(in the rows, 128 means zero)
One hidden turn or mirror swaps the rows below in pairs. Which row is each named row swapped with?
The rows were stretched afterwards, more along some directions than others.
k612: [119 125 113 145 142 147 110 131 101 118 121 140 128 116 136 113]
k108: [124 102 140 114 122  95 166 153 112 113 114 110 113 144 128 127]
k777: [138 119  98 123 108 102 113 125 137 147 122 115 125 150 120 149]
k5: [101 130 125 125 148 122 129  83 123 147 104  94 116 111 156 109]
k495: [121 132 144 100 164 162 143 158  89 145 117 156  97 126 158 131]
k491: [131 110 147 122 155 140 137 132  93 148 103 119 100 124 173 110]
k443: [114 143 149  97 139 113 175 158 125 137 125 131 122 132 124 133]
k937: [127  91 132  97 132 128 118 154 112 159 136 121 123 140 128 128]
k418: [146 122 125 124 141 127 121 157 154 152 123 171 108 130 126 159]
k153: [120 126 183 128 123 130 148 125 130 127 138 116 140  72 149 171]
k179: [118 145 127 124 106 120 123 155 129 115 149 145 116 125 110 148]
k608: [131 113 113 132 162 145 147 150 107 125 122 133 134 147 124 143]
k431: [117 124 137 146 122  93 161 115 131 111  87 131 119 125 155 122]
k737: [134 107 138 119 117 123 133 135 137 107 145 108 118 147 105 125]
k63: [113 127 151  65 115  98 161 119 105 153  83 163 117 112 146 165]
k948: [120 133 129 175 140 149 155 115 128 141 122 123 114 116 154 111]
k68: [108 111 131 139 117 125 136 143 145 142 113 145 117 126 105 172]
k918: [121 159 126 121 139 146 134 115 113 153  98 141 118 137 142 108]
k284: [139 147 138 141 162 162 143 136 117 154 131 149  97 132 137 105]
k927: [130 103 123 138 141 146 148 119  91 125  97 148 122 115 165 137]
k330: [110 126 143 123  99 104 156 122 119  99 111 122 147 117 110 124]
k293: [154 130 119  93 145 137 124 120 115 191 104 141  90 153 131 112]
k206: [114 142 155 114 142 132 120 126 121 196 135 133 136 106 134 145]
k963: [131 116 147 137 113 105 160 131 129 119 136 127 146 101 136 150]
k90: [103  96 143 126 116 110 140 114 155 154  93 102 121 105 144 138]
k633: [114 126 140 127 126 108 130 110 173 163 108 120  94 109 143 152]
k428: [150 112 151 104 116 111 170 113 127 135 101 147 106 119 143 125]
k764: [150 116 142 146  97 137  96 110 160 149 118 120 109 107 151 162]
k16: [115 132 132 124 129 133 159 131  78 138 145 129 123 126 145 118]
k709: [127 110 110 165 118 117 130 113 135 121 120 131  93 127 122 149]
k598: [148 132 143 140 114 131 135 124 169 155 135 155 113 131 135 153]
k135: [142 102 128 129 131 136 104 132 125 176 104 140 107 135 163 141]
k525: [135 141 138 127 137 118 139  87 108 174 120 115 119 127 143 111]
k991: [105 140 116 104 125 109 142  96 112 167 106 152 113 116 162 155]
k273: [128 112  92 109 150 111 146 121  95 141 100 156  94 126 152 125]
k127: [ 98 147 125 100 137 109 175 127  85 136 116 140 106 126 127 125]
k581: [135 120 130  73 139 123 131 135 108 171 121 138 101 162 128 130]
k930: [125 121 112 116 113  99 126 128 149 152 117 134  83 118 117 156]
k706: [121 102 144 116  85  79 140 131 149 147 108 121 123 122 134 167]
k174: [131 114 146 103 122 113 144 137  74 110 111 153 114 137 158 125]

Swapped with k284: k127
Swapped with k108: k491
Swapped with k581: k633

One hidden turn or mirror swaps the rows below in pairs. Which row is each named row swapped with?
The rows were stretched afterwards, more along some directions than others.
k919: [ 89 114 101 118 110 141  96 110 152 115 107 126 151 142 151 112  96 117
 150 144 152 129]
k538: [111 117 110 134 159 146 128 162 111 117  90 151 173 122 122 129  89 144
 111 111 143 131]
k797: [ 73 114 133 118 123 119 122 125 132  90 101 132 150 137 141 122  92 154
 140 133 165 151]
k42: [ 73 162 123 111 160 121 127  85  88 116 112 153 160 147 168 134 100 147
 102 135 138 149]
k438: [ 64 137 125 123 165 157 143 130  91 106 111 157 155 108 116 129  95 153
 138 131 151 145]
k995: [104 113 106 136 131 150 123 114 118 130 121 144 169 131 154 126 106 123
 135 129 128 155]
k924: [100 143 142 125 131  94 115  91 133 107 127 128 131 111 148 145 114 129
 104 133 107 133]
k74: [ 86 132 142 131 166 150 122 132 149 129 106 136 161 146 136 108 115 124
 120 133  96 129]
k545: [107 142 148 133 163 128 131 129 134  98  98 134 145 106 107 141 116 156
 122 114 124 121]
k988: [104 144 161 135 163 129 115 115 127 122 117 135 154 136 121 121 121 117
 103 132 129 146]
k517: [ 89 124 124 117 141 130 137 130 107 128 117 147 165 114 115 160 107 151
 121 119 149 152]
k586: [ 79 116 139 120 145 111 106 139 148 130 140 133 121 108 131 139 110 128
 116 133 132 120]
k860: [106 109 108 133 123 151 119 121 145 136 108 144 162 125 151 122 106 130
 116 145 131 110]
k572: [ 96 125 118 142 135 144 106 129 157 109  95 145 161 109 131 116 111 142
 145 124 130 117]
k70: [ 72 108 100 133 167 128 125 137 127 107 119 156 168  98 160 131  65 137
 126 129 138 115]
k745: [111 107 133 144 148 135 111 128 155 136 106 150 138 133 145  99 119 115
 115 122 120 126]
k482: [ 72 145 122 127 175 147 137  99 109 133 124 161 146 134 150 139 143 131
 105 126 116 132]
k793: [ 74 161 135 111 162 124 133 100  89 119 111 155 154 133 130 140 101 141
 102 125 121 154]
k7: [117  93 125 124 126 152 132 147 125 121 119 127 156 114 124 115  97 124
 135 137 132 133]
k934: [ 74 105  98 127 120 140 119 132 135  94 100 141 168  99 146 130  86 121
 126 134 150 126]
k141: [106 124 108 124 117 133 135 103 122 126 120 133 163 120 130 127 100 157
 136 137 139 131]
k686: [ 57 123 107 123 157 165 110 129 112 121 120 136 149 148 148 106 112 126
 134 114 148 157]
k231: [ 97 108 108 128 136 139 141 149 109 148 134 134 154 115 137 133 123 124
  99 126 118 128]
k173: [ 91 123 121 133 161 140 111 127 160 145 123 137 133 143 140 106 116 120
 129 139  94 118]
k985: [ 82 119 152 120 139 127 123 152 136  99 108 126 157 131 143 126  93 139
 117 129 140 132]
k808: [ 69 151 141 124 168 117 123 122 122 107 106 146 141 124 124 125 124 168
 114 112 133 130]
k613: [ 73 137 111 129 167 156 135 104 115 119 105 147 180 144 148 109 105 134
 116 134 132 138]
k840: [ 59 120 111 113 174 165 133 116 109 101 108 164 161 111 156 129 100 152
 123 130 131 137]
k422: [ 77 128 120 144 177 153 103 129 117  98  99 143 152 115 133 109 120 132
 121 107 155 140]
k121: [112  95 142 110 125 123 127 136 142 112 107 118 136 120 128 135  97 128
 129 142 118 124]
k396: [103 148 129 102 139  95 134  99 104 114 120 129 155 146 163 151  99 139
  97 140 124 134]
k470: [114 127 119 128 126 114 126 102 125 136 118 140 149 132 129 133 127 127
 108 119 132 127]
k787: [ 61 156 128 126 181 136 123  99 126 126 120 136 142 136 151 139 118 154
 106 106 101 137]
k376: [ 62 147 143 122 197 125 143 132  87 113 129 145 139 110 128 134 119 162
  92 116 127 141]
k247: [105 111 113 134 114 104 113 101 148 125 105 143 145 131 147 123 108 113
 121 131 129 119]
k61: [101 106 117 138 160 160 123 145 110 105 108 142 154 100 127 102  97 116
 122 128 151 135]
k641: [ 49 127 121 119 201 154 129 138 102 110 111 158 159 102 149 139  78 155
 118 122 134 135]
k877: [ 97 124 146 121 155 124 138 123 106 115 126 114 156 123 145 136  92 120
 110 117 103 141]
k130: [114 148 153 133 142 115 113 129 143 135 115 130 141 128 125 134 138 122
 105 126  93 126]
k717: [119 148 138 126 154 117 125  91 113 125 115 136 144 133 130 130 134 122
  90 127 131 135]
k627: [ 50 128 124 114 137 145 145 143 101 104 121 149 170 117 141 122  83 164
 116 134 163 147]
k328: [115 136 127 155 141 128 123 122 134 122 112 148 158 130 148 111 129 105
 102 125 113 124]
k181: [ 81 147 141 144 160 106 101 102 158 112 105 137 145 138 147 128 105 139
 121 104 117 122]
k189: [ 76 119 144 135 168 120 115 123 166 133 111 134 143 146 137 140 113 118
 116 116 103 134]
k395: [107 136 130 130 143 120 114 129 108 124 114 128 121 111 128 132 109 150
 109 121 121 125]
k106: [ 73 121 113 124 124 111 142 103 106 100 117 152 181 112 155 131  88 144
 115 120 170 131]
k461: [ 58 132 150 108 161 136 130 122 132 128 136 146 151 132 116 139 103 158
 127 130 155 147]
k827: [143 141 144 134 156 117 122 103 130 130 116 142 152 145 146 132 116 146
 100 128 102 131]
k943: [ 77 128 124 102 142 127 129 135 137 122 111 140 138 134 119 131 119 163
 123 140 145 119]
k255: [120 127 157 107 139 133 123 131 135 119  83 119 137 145 103 125 107 145
 125 123 133 141]

Swapped with k787: k627
Swapped with k106: k877
Swapped with k141: k231
Swapped with k934: k924
Swapped with k517: k995
Swapped with k74: k808

One hidden turn or mirror swaps the rows below in pairs. Which row is each named row swapped with?
The rows were stretched afterwards, more along some directions than others.
k689: [119 133 143  98 130 180 113 114 145 124 105 121 160 142 124 146 137 169]
k756: [100 150 126 134 114  98 125 135 104 129 140 141 126 148 121 120 130 144]
k98: [110 123 118 129  95 157  90 101 124 120 117 137 125 151 129 115 108 101]
k459: [ 84 143 126 129 111 111 117 135  90 130 128 122 134 154 123 111 132 132]
k311: [105 100 142 155 131 130 141 116 120 123 144 111 131 141 145 112 111 107]
k539: [102 135 149  96 138 185 113 122 153 154 114 131 162 139 117 152 157 172]
k727: [ 95 127 133 135 118 163  91 101 119 133 104 149 154 157 134 120 105 108]
k172: [ 90  93 160 140 141 155 136 124 127 121 125 106 149 126 143 116 105 117]
k391: [107 133 165 137 179 144 166 119 155 162 149 116 158 149 146 157 175 158]
k610: [104 106 148 116 129 134 174 133 126 120 138 104 137 102 157 120  90 124]
k227: [102 127 165 119 164 174 181 121 161 144 130 110 167 124 161 174 147 160]
k680: [130 136 131 101 127 151 167 139 116 125 143 131 142  92 128 148 147 171]
k778: [ 99 124 118 132  87 184  97 117 129 132 108 129 135 178 126 124 121 112]
k849: [ 86 147 124 128 126  90 133 148 103 124 149 125 122 142 136  97 129 117]
k776: [136 131 148 148 102 147 112 133 131 130 135 131 113 112 109 113 118 164]
k235: [138 151 136 153 130 131 123 139 171 108 141 126 128 147 127 107 139 133]
k842: [108 102 148 134 149 128 150 124 140 105 143 113 133 113 154 102  83 102]
k300: [129 147 130 104 140 137 179 139 114 136 148 134 145 127 122 147 166 161]
k885: [133 145 142 166 151 118 123 143 170 119 153 125 127 153 125 103 143 128]
k451: [ 96 138 164 110 171 134 190 137 150 156 142 121 163 121 148 163 159 160]
k412: [101 128 127 130 109 181  73 100 132 110 102 137 152 155 142 110  98 103]
k634: [125 139 127 107 137 132 142 124 124  99 142 140 150 103 121 131 127 148]
k574: [147 125 145 153 104 137 118 134 138 125 133 144 119 103 113 116 111 161]
k503: [123 136 122 121 140 168 125 113 130 109 125 143 155 139 135 136 147 144]
k251: [110 129 137  92 119 195 112 116 132 132 112 116 163 131 134 161 149 162]
k278: [108 107 135 128 124 128 174 135 116 116 141 114 138 120 143 124 102 110]
k355: [135 130 148 159 107 147 123 127 144 138 134 125 109 111 117 128 121 166]
k472: [ 93 130 127 136 126 104  92 130  93 126 131 140 127 153 122  96 120 139]
k489: [140 118 148 162 105 150 123 135 149 121 133 132 113 111 123 123 116 158]
k674: [122 155 142 149 129 143 114 133 166 114 139 119 124 150 127 105 141 133]
k644: [110 141 158 133 157 152 175 133 173 142 139 105 139 161 163 153 152 150]
k320: [114 107 135 138 140 133 146 120 132 121 135 102 127 119 157 115  93 112]
k149: [ 87 133 131 124 125 146  89 118 101 154 125 136 155 159 130 125 132 118]
k14: [108 140 151 125 172 149 166 123 172 144 134  97 146 141 167 151 150 145]
k46: [ 91 109 150 137 156 110 148 131 120 126 145 107 146 135 146 110 100 108]
k262: [132 145 134 146 128 137 133 138 166 105 148 117 119 145 129 112 144 116]
k604: [ 98 127 171 143 170 172 162 127 147 172 132 120 168 158 144 162 169 154]
k935: [129 151 138 158 145 127 122 132 173 115 148 108 121 149 125 104 141 128]
k638: [126 151 132 110 128 165 115 115 153 147 126 126 140 168 121 152 169 158]
k746: [ 82 130 130 119 112 107 140 133  96 116 132 132 123 121 136 104 112 117]
k137: [117 134 141 101 143 160 146 119 105 137 128 144 170  88 116 154 147 171]
k863: [132 132 148 152 107 129 128 140 131 146 145 136 108 122 113 126 135 157]
k718: [104 142 157 111 168 144 194 136 162 146 144 106 158 134 164 151 149 145]
k92: [119 140 147 104 128 177  91 119 139 142 111 127 156 145 120 141 140 181]

Swapped with k727: k689
Swapped with k459: k137
Swapped with k92: k412
Swapped with k849: k680

